The rows of D fall into 4 groups, which share some directions, and each row is roughly a mix of its group's hidden directions.
D (133 x 10):
[[  0 -19  15  26  -9  12  -3   7  15   6]
 [ -1  16  -6 -18  16  10  18   6 -22   2]
 [  0  22   4  21 -14 -16   6 -16  -9   8]
 [  9  15  13  -6  21 -19   6  -2   2  22]
 [ 12  23 -14   8  -2  19  -3  -7  20   7]
 [ 16   2 -20   3 -12  -8 -13  -3   1 -28]
 [ -2 -27 -18 -13   4 -15 -11  10  -2  11]
 [  1   1  14 -17 -14 -27  13   7  -5  14]
 [ -5   9 -17 -32  -9   1 -12  -9  -3 -10]
 [  3  -5 -11  12  15  17 -27  -4  16   3]
 [ -5  -4   3  15  -6 -14   1  -2 -21  30]
 [ 21  13  15   9  -6  27   4   1  -7  -9]
 [-27 -11   7 -15  -3  21 -12  -7  -7  -3]
 [ 13 -12 -22  15  22  -4   6  15   1   2]
 [  0  12  15  -7 -19  -8  -2 -10 -16 -25]
 [-17  27 -16   8  -5   7  10  -4 -15   5]
 [  3   1  -1   1 -23  32  -8  -2  15   2]
 [  0 -11  28   9 -20  12  -5 -11 -10  -9]
 [  1 -21  10  27   9 -16  -5   5   2  13]
 [ -8   7   4  -5 -10 -12  -2 -21  16  27]
 [ -8 -25   8 -18 -12  -8  -5 -13 -18   2]
 [-20 -11   6 -15 -11   3 -19   2  21   9]
 [ -6  22  -1 -10  18   5  14  -1   5  25]
 [  3 -10 -12  18   9  -8  -1  22 -18  17]
 [-28   3   2  -4  -3  23   7  -7 -13 -16]
 [-30   1  15  -3   2  12 -13   1  18   3]
 [-18  26 -12  -5 -14   1   8  -6 -15  12]
 [  8   6  22  -6   5  11  14 -14  11  23]
 [  1  12  -7  -8  -9   8   4  -9 -20  30]
 [  3   4 -10  -1  12   1   9  12 -36  -4]
 [  5  18  18   9   8  28   5 -14  -2   0]
 [ -1  19   2  -2  -3  20  31   7  -6   2]
 [-14 -27   7 -16 -11  16 -10   2   9  -2]
 [ 16 -19 -12  11 -11   3   2  14  23  -7]
 [  2 -10   5   5   8  19  11  25   5  21]
 [ 12 -16  -9   7  -5   3 -15  10 -28  12]
 [  2 -21   3 -19 -10   7 -19 -10  16  11]
 [  8  -5  -1  36  -8  -5  -8  13   9  -5]
 [  0 -15  -3   3  -3 -32 -21  -7   7  -1]
 [ 19  -3  -8  13  19   1  -9   6  24  12]
 [ 11  -3  11   8   4  25 -20 -10  -1 -19]
 [-24  13  13   4  10  16  16  -2  11 -12]
 [-16  17   0 -11  -9  15 -16  -6  -7 -22]
 [  7  -3 -16   1   8  -3   3  14 -19 -30]
 [ -2  19 -14 -19 -14 -11  -4 -15   8 -16]
 [ -1  21 -18  26   0  -2 -18  -2  -6  -6]
 [ 14 -22   8 -11   4  15  19  -4   9 -15]
 [  2   6  -7 -24  -3 -30  -5  -4  -5 -13]
 [ 26  -8  11  -4  -2 -19 -17  -7  15   5]
 [  6  12   3  -3  14  21   6  10 -22  19]
 [ -1   9   2  15  18  33  -4  -3   4  -5]
 [-10 -16  -1  14 -12 -29  -3  -4   8  14]
 [-19  11  11   0  10  -8  18  -4  13  23]
 [ 12 -17  -6 -12   4  -9 -18   5   2  28]
 [  7  20   7 -13 -11  15  17   5   7 -20]
 [  9   0  13  17 -22  22  -9 -12  -6  -7]
 [-22   0  -7 -17   4 -23   3 -11   4 -18]
 [ 13  -7   6  17  -5  -5 -29 -18  -1  -8]
 [-10  21 -11 -14  18 -10  20  -1   4  -8]
 [  4  -8  23  22   5  24   8   5  -4  -7]
 [ -4   1  -5  19  -6 -22   4   0 -26  13]
 [  2  -9 -17  33   6   0   2  12 -12   2]
 [  3   8 -15  17  14  29  -4   1 -12   6]
 [  4  27   2   7   2   6   2  -8  15  26]
 [  3 -19  -3   6  14   3 -16  13  14 -24]
 [ -3   1   5  -9 -21 -16 -26  -9 -16   3]
 [-11 -13   3  -1  13   4  -9   9  33 -10]
 [ 22  -9  14   7  18  10 -19   6   2 -12]
 [ 22  13  -7 -10  16 -10   2  19  16   5]
 [ 22 -17  21  15   0  -3  -7  16  -8   2]
 [-14 -17   6 -27  -4   2  11   7 -12  16]
 [  2 -18   0   2  23 -11 -25  -1  13  -8]
 [ 13  27  -3  -8   7 -17  14  -5 -13 -10]
 [  9  17  -9   8 -13  23   8   4   8  21]
 [  0  12  -2   4  22   2  31  10   2   8]
 [  2  17 -20 -24  13  13  -9  -6  -9   1]
 [  8  26  -3  -8 -22   3  22   1   4  -1]
 [-21  -6  -8   2   8  30  14   8   4  -7]
 [  8  -3   2 -18 -35  -5  -6   7   3  -5]
 [-22  18   3  -5  -9 -14  15   7 -19   8]
 [ -4   9 -17  21  -7 -13  15   3 -20  12]
 [ 21  12  16   1   9  13   4 -12 -15 -19]
 [ 22  15  11   7  -1 -18  18  -8   1 -15]
 [ -3  17 -16 -28  13  -6  11  -8  -7  -4]
 [ 26 -14   0   5   8  10  13  -3  17 -17]
 [  5  10   8  11  17  30  -3  -6   2 -16]
 [ 12 -11 -10   1   2 -12 -10  10 -15 -30]
 [ 15 -15   5 -19  15   0   2   1  20  19]
 [-21 -13 -10 -14   3 -20  -4  -6 -20   7]
 [  8   3  14   3   2  12  26  25   8   2]
 [ -7 -13  20 -12  -7  -1  -4  -4  25  19]
 [ 19 -17   5 -18 -10  -8  22  -1 -12  -6]
 [ 11  12  21   4  12 -11 -16 -14  20   0]
 [  5  27  -2   9   6   3  14   1   3 -27]
 [ -7   7  21   7 -24  -5   8 -13  -9  17]
 [  2 -31  13   3 -12   9 -15   4 -12   9]
 [ 25 -11 -19  -2   4  -9 -13   3 -11  18]
 [-28   2  -4   4 -26 -18  -2   3  -2   2]
 [ -7 -19  11 -14  10  20 -20 -11   9   3]
 [ -7   6  -8   3 -33  -1  -8 -22  -7   2]
 [-22  -6   4   5 -29 -20  -4   1   0   4]
 [ -7   6 -22 -26   8 -21   5  -9   2  -1]
 [-16   0  -2 -11  -8 -21  17   4  22 -12]
 [ 11 -15  -5  14  -1 -26   4  11  -6 -19]
 [-13  -9   8 -18   0  -2 -26  -6  -6  20]
 [ -1  24 -13   6   9 -13  10  -2 -10  24]
 [-18 -15  24  16  -7 -11   8  -2  13   4]
 [ -7  15   3  -4  -4  16  34  11   3   2]
 [  8  -3 -25   3   2 -16  -6  10   4 -26]
 [ -4 -27  -2  20 -10   1 -21  10  -3   4]
 [ 13  25 -16   6   5 -17  -6 -16  10   0]
 [ -6  14  -1 -23  11 -10  14  -1  22 -14]
 [-13   5   6  23   2  30 -11  -1   2  -6]
 [ -1   9   5   0  -2  35  18  10   6   0]
 [-16 -20  23 -12  -3   3   6  -6  14 -14]
 [-36  16   3   3   8  11  -6   2  -3   8]
 [ -9   7  -1  22  -6  28 -11  -5 -15   7]
 [ 14  16 -10  -8  15  23   1  10 -18  -5]
 [ 21   6  -5  -9  16 -14 -23  -7  -9  -9]
 [-13  -6   8  -3 -12  12 -28   0   1 -21]
 [ 31  -3   5  -5  18 -10  19  -3  -1   4]
 [-20  10  -4   2 -26 -13  13  14 -12  -2]
 [  9 -30   5 -18   8  17  -1  -2  12   3]
 [ 12 -15  -5   0  11  22 -13  23   6   6]
 [-12 -19  10 -12 -10   4 -24   0  16   8]
 [ -6 -10   0 -11   3  -5   6   0 -37  12]
 [  4 -13  -6  22  21  -2  10  12  20   1]
 [  7 -11   1 -26 -15   9 -16 -18  -7  -6]
 [-10 -15  -7  -6   7 -22 -21  -5  18  -9]
 [ 11  20  -2 -16  -4   0  14 -13 -20  15]
 [ -4   0  20 -17 -14 -22  18   6   0   7]
 [-13  -8   1  -3  -4  35  -4  -6 -18   3]
 [ 27  14  -2  18  18 -11  -1  -4  13  -1]]

One row of each group comes first, with its name. Which group is each row after those in?
[ 23 -20  14  -7   0   3   3  -7  21 -12]  (63)
[ -9  -2  -2 -15   8 -19  12   7  30   3]  (34)
[  1 -10  11 -18   7   8 -14  -2 -11 -29]  (60)
[ -8  10  -3  -3  -9 -20   4 -18  27 -11]  (28)

[ -4  -5 -10 -13   9 -36  -9  -1   5  -2]  (60)
[-11  -7  -5  -1  26  23  -5   5  13  15]  (63)
[ 11   0   5   0 -16 -16 -21 -17  -6 -19]  (60)
[-29  -6  -2   6 -20 -16  -3   6  13   4]  (34)
[ -2  -1   3 -24  15   7 -10   2  25 -17]  (34)
[ 13  -2   1  15   7  22  -3  21  -4 -21]  (28)
[  2 -13   3 -26 -17 -22  -5  -1  -1  13]  (34)
[ -4 -24 -19   0 -17  11 -13  14   7   3]  (63)
[  9 -13   9  29  10  13 -12   4   8  12]  (60)
[  8  -3  18   3 -15 -16   3   5  28  -9]  (63)
[ -9  26   1  -3 -11   1  17 -13 -12  17]  (34)
[ 15  -6  -4  -2  -5  17 -14  18  25  12]  (60)
